In the data rows, the value 128 means zero.
Here are some points, each followed by its number:
[100 126 143 180 155 147 118 114  84 101 130 107] 0
[108 124 126 200 121 115 103 119 141 122 144 108] 1
[ 63 111 142 146 146 128 111 109 136 127 144 147] 2
[163  80 123 102 120 127  97 126 123  97 172 201] 3
[255 224 109 108 116 110 108 108 196  81  87  77] 4
[129 114 235 110 119 127 187 114  78 185  97  90] 5
[ 90 220  93  73 148 113 115 139 218 109 108  94] 6
[ 67 124 136 149 156 126 104 123 130 121 151 106] 7
[113 114 188  82 110  91 190 124 101 235 121 104] 8
[ 86  78  84  87 128 151 117 152 184 174 154 117] 9
[ 90  84 162 108 153 162 105 123 109 114 143 157] 10
[181 139 147 195 105  88  87 103  83 134 147 152] 11
[116  98 185  78 107 112 194 136 117 227 111  96] 12
[115 115 182 180 142 156 116 131  99 106 109  82] 13
[255  76  78  88 112 181 102 117 212 114 129 112] 14
Which three points above are nearest to each new point, looking only along the 5 directions in which the numbered points spread most? Their numbers follow each, nearest first.
[153 100 128 170 132 153 115 101  54 104 138 183] 11 1 3
[ 88 108 161 116 134 129  75 125 140 125 163 156] 2 10 7
[ 78 188  67  91 152 115 106 116 226 136 129 107] 6 9 7
[122 115 108  85 107 112 176 123  97 104 169 208] 3 10 2
[ 86 102 119 190 126 101 114 136 141 145 133 127] 2 7 1
[127 122 115 183 110 106 180 117  83  98 117 187] 11 1 0
[110 120 122 161 107 138 194 129 108  72 109 175] 1 0 2
[136 150 142 190 121 107 160 104  75  83 106 178] 11 1 0
[153 166 213 164 123  92  74 102  97 104 132 146] 11 1 0
[253 137 105 100  97  58 138 104  84 126 151 221] 11 3 1
[106 135 174 121 169 156  83 117  74  97 135 135] 0 1 7
[ 82 114 206 157 143 115 107 120 114 131 119 130] 0 7 2
[ 76  73  82 101 151 178 155 146 148 155 124 111] 9 10 2
[148 127 222 167 105 107  97 111  89 194 109 116] 5 11 13
[123 134 168 205 132 121 105 121 107 111 119  94] 0 13 1
[ 85 137 144 175 154 140 134 137 105  76 110 108] 0 1 13
[224 145  79 106 115 133 112 134 255 100 113  55] 4 14 6
[226  65  55  78  95 110 148 150 211 142 127 170] 14 3 9
[127 239  81  83 101 160 109 117 216 114 111 108] 6 4 1
[202  96 142 124 117 148 177 138 205  63  98  71] 14 4 13
[ 85 105 105 175 138 163 149 149 130 110 118  81] 7 0 13
[ 65  75 105 132 143 166 153 139 142 139 127 121] 10 2 7
[255 234 102  91 118  80  75  97 201 102 116 114] 4 6 14
[128 113 212 171 116 112 118 121  88 196 103  99] 5 13 0
[100 136 174 179 122 120 161 119  95  79 109 152] 0 1 13
